One vector is turned by the same rotation once a step. Each row is the vector after some number of steps, and that number follows the row.
The counts run from 0 to 481.
24 -3 -4 -12 18 -28 -19 25 2 -51 25 -42 28 -3 -2 21 -34 25 -10 23 -40 -9
 -38 -2 14 28 24 0 -43 6 -2 -10 -24 30 10 -34 -30 -38 21 => 391
-54 25 -41 38 -33 23 10 -31 24 9 6 18 -3 1 39 -26 44 -9 -16 33 9 14 -21
 -23 -7 5 -16 13 7 -47 32 -24 17 -22 -18 -39 7 -22 12 => 143
-5 26 -5 -14 -14 39 11 -2 17 -24 -18 10 0 -45 46 -2 7 6 -27 -12 -27 -10
 9 -9 28 -10 12 17 -22 -43 69 -37 13 40 -10 -14 -59 10 2 => 110
7 -4 -67 35 -5 -23 17 15 -48 30 0 -37 -41 17 -3 40 -7 3 -17 -18 0 5 -37
 -40 7 11 -22 6 3 16 42 13 5 17 27 -22 12 -2 17 => 362
-20 14 -2 3 -7 34 17 14 -62 -9 3 -9 22 -1 39 -16 -4 48 -33 -5 -31 22 15
 52 21 -15 37 9 -9 10 35 -3 -3 -56 -23 16 -33 11 -26 => 378
-20 5 6 6 -3 8 16 -1 -71 -7 -7 -44 29 -12 42 28 20 34 -15 -41 -31 16 -5
 34 -11 -3 21 -12 -3 23 19 11 -6 -8 -13 55 -11 -20 -25 => 285
-10 14 7 18 25 -27 42 -40 28 -15 37 7 2 -21 -30 2 70 18 -2 31 -2 43 -10
 61 -13 15 -22 25 -7 -12 15 -6 31 35 8 12 15 29 8 => 461
19 -13 7 46 -36 -7 -19 -32 -40 -23 7 -8 -1 -20 65 -26 45 22 -29 20 21 -9
 2 11 -11 2 31 31 -32 -4 21 -34 -1 8 6 -36 -9 -41 24 => 51
-24 -14 -12 4 0 -19 50 -42 -7 -8 17 -52 -17 -21 13 28 -39 17 12 -10 12
 52 -20 20 17 -2 -3 30 -21 -16 61 -22 7 22 35 -7 -41 21 -33 => 161
-9 34 -5 10 30 33 37 5 -13 6 14 42 26 -3 -3 -20 47 25 -12 -14 -24 11 20
 48 29 16 10 -17 1 -13 38 10 -8 -55 -37 50 19 40 1 => 376
5 48 -53 -30 -4 8 13 1 -40 0 -2 -11 6 0 48 35 24 21 -43 -24 -32 -15 5
 -14 29 21 22 -29 5 11 12 4 -4 29 -26 11 -17 -49 40 => 413
-12 17 -19 2 4 31 -32 27 -40 48 18 -37 -13 20 -19 -17 16 18 23 29 -38 22
 -40 21 -32 9 -23 -27 6 3 29 47 -51 -16 -22 -3 20 31 11 => 62
-62 37 20 5 -8 -7 40 -43 -12 4 -24 -50 -34 -19 8 -14 -16 10 -14 -13 -3
 32 -13 -1 -24 2 -34 7 -22 -32 -10 22 -7 33 -10 -11 34 44 5 => 402
-31 18 27 -15 23 20 13 -6 12 -39 31 -16 53 -8 42 -25 -30 41 -5 25 -34
 -12 0 36 34 6 22 -4 -50 -31 2 13 -22 -26 -36 -2 -28 3 18 => 169
5 -5 -49 35 1 17 -7 31 -23 -8 -25 -6 1 13 15 -22 -34 21 -55 -20 -54 -12
 18 -30 21 -7 40 7 -2 -32 30 -3 -4 -47 -30 -32 -25 -5 7 => 174
27 -17 -40 15 0 37 -57 58 3 10 8 -28 -8 -1 6 -9 28 24 0 9 -53 -31 -57
 -12 -2 7 23 1 17 -28 58 14 -17 -1 -3 -3 -24 6 13 => 59
-22 1 -23 -13 -17 6 15 -28 12 3 37 -8 -31 -30 -21 37 22 -8 18 43 -17 24
 -30 -17 -38 -2 -25 -26 -72 16 20 -15 -39 36 2 -14 30 25 -5 => 423
11 -3 8 -13 22 10 8 19 31 -56 23 -7 -30 -14 -8 1 -14 45 -38 -7 -46 -21
 -13 23 4 3 48 3 8 -28 44 -6 16 17 17 -16 29 25 -42 => 38
-7 27 11 40 4 -1 59 -1 10 -33 -13 19 -19 -28 -18 -24 42 10 -29 2 16 -5 4
 16 5 22 -28 13 -25 -29 28 -28 16 4 19 -15 64 45 -6 => 312
-10 -18 -10 73 -2 -15 23 -39 -29 -13 10 -18 -7 12 46 -16 9 19 -8 -29 8 0
 24 -6 11 -14 16 23 5 -38 62 -14 22 -53 3 -17 -2 -15 2 => 438
-11 46 -73 -29 6 17 8 -1 -17 28 -4 17 -2 13 18 26 39 2 -22 -15 -28 6 6
 -25 18 36 19 -40 -1 2 0 4 -18 17 -42 8 -1 -24 49 => 414
-23 21 -39 40 -16 -42 32 -32 -36 12 -3 -10 4 -13 -5 30 17 -29 -34 3 -18
 10 -4 -30 9 -22 -50 6 -24 -20 19 -2 20 -10 -25 -7 -22 -19 74 => 235
3 17 7 11 10 -12 -41 12 47 -35 9 -29 7 5 -15 -28 33 34 -2 19 -23 6 -55
 23 -3 47 20 21 26 -38 26 -17 1 44 15 -34 12 -4 -6 => 186
16 19 -28 -16 26 1 -13 20 -50 2 11 -1 18 15 1 23 33 9 -13 17 -29 9 31 13
 0 32 22 -43 -27 45 -3 -8 -37 23 -39 -10 -26 -21 51 => 116
-41 25 -27 -4 -30 -15 -15 16 -44 16 -10 -63 4 19 -2 7 -32 22 -7 5 -17 78
 -57 11 -4 33 -19 11 8 14 4 -7 -24 8 9 -21 -19 -5 -21 => 454
-26 18 -10 -30 7 28 31 -5 38 -27 28 -6 16 -23 17 5 16 25 13 -17 -27 11
 -36 18 51 20 4 -8 13 -63 66 1 0 6 -4 47 -16 9 -23 => 373
3 38 3 -40 17 -15 14 65 -28 -48 23 -14 -3 -15 -39 46 4 12 -47 11 -56 -2
 -27 26 -1 -13 -17 -14 -13 37 14 7 -3 16 -3 0 5 -4 19 => 243
-17 8 -6 -13 -5 -7 -5 -2 -33 -14 -8 -77 5 -15 34 15 -2 46 -17 -43 -27 19
 -54 27 11 21 32 3 17 -12 -6 32 -8 23 -2 36 -1 -1 -4 => 191
-7 12 -70 9 9 0 3 14 -10 29 -12 -33 19 19 25 15 -11 13 -26 -10 -54 36
 -18 -15 28 15 30 4 19 -16 29 8 15 13 -18 -20 -84 -7 20 => 25
-23 36 -81 -15 -15 29 -7 -9 8 35 8 13 -10 15 23 8 29 9 -16 5 -35 32 -22
 -28 14 40 28 -28 16 -25 14 -8 -21 -6 -41 -3 -20 -9 20 => 415
-43 7 17 3 45 18 25 -9 60 -17 14 -41 -2 -3 -1 3 -13 19 20 -9 -35 -20 -26
 -22 -18 25 -5 -20 -34 -45 33 12 -8 47 12 -9 43 50 -16 => 130
38 -20 -30 57 32 -39 -4 19 -34 -23 -2 -42 -16 13 -44 2 6 38 -33 -33 -33
 1 -17 8 3 29 26 4 17 -21 10 18 4 -17 10 -1 36 14 15 => 396
-15 6 -17 23 -7 40 -43 48 11 8 2 -12 28 13 34 -36 22 38 -15 44 -41 -30
 -50 -1 -14 24 28 5 2 12 3 20 -17 -7 -12 -21 6 2 1 => 356
-30 33 13 4 20 33 4 -3 -18 -7 16 -20 41 -2 7 -16 59 33 20 -2 -26 28 -22
 49 -12 40 13 -24 10 -8 18 11 -29 -6 -32 49 29 11 -20 => 283
2 9 23 -12 31 -29 52 -19 -11 -46 34 -14 16 -35 16 36 17 40 -31 6 -39 -12
 -8 54 16 -8 13 5 -33 4 1 19 21 38 7 31 -7 -2 20 => 464
24 -13 -72 1 -2 -5 -20 -13 -45 1 -5 -35 -3 4 -1 40 -19 8 -13 -17 -44 35
 -3 -28 6 10 49 -19 -16 7 19 -23 -31 12 -9 -24 -39 -33 12 => 119
-38 35 49 -22 38 -5 44 -22 11 -34 48 -7 39 -3 11 19 34 18 7 5 -16 6 21
 43 -6 15 -18 -24 -28 14 17 -11 -6 15 -27 22 32 -20 6 => 74
-6 -13 -9 7 -12 -25 47 -68 -3 -35 8 -27 -4 -37 45 22 -18 28 -28 -19 0 21
 0 -1 7 7 35 28 -42 -7 0 -25 14 41 19 -5 -20 -12 -12 => 255
-21 -18 -32 52 -15 18 32 -12 -25 15 -29 -19 10 -13 47 28 21 9 -26 -32
 -33 24 13 -23 -8 -20 17 14 -7 7 55 -24 31 -7 2 7 -51 1 -32 => 289
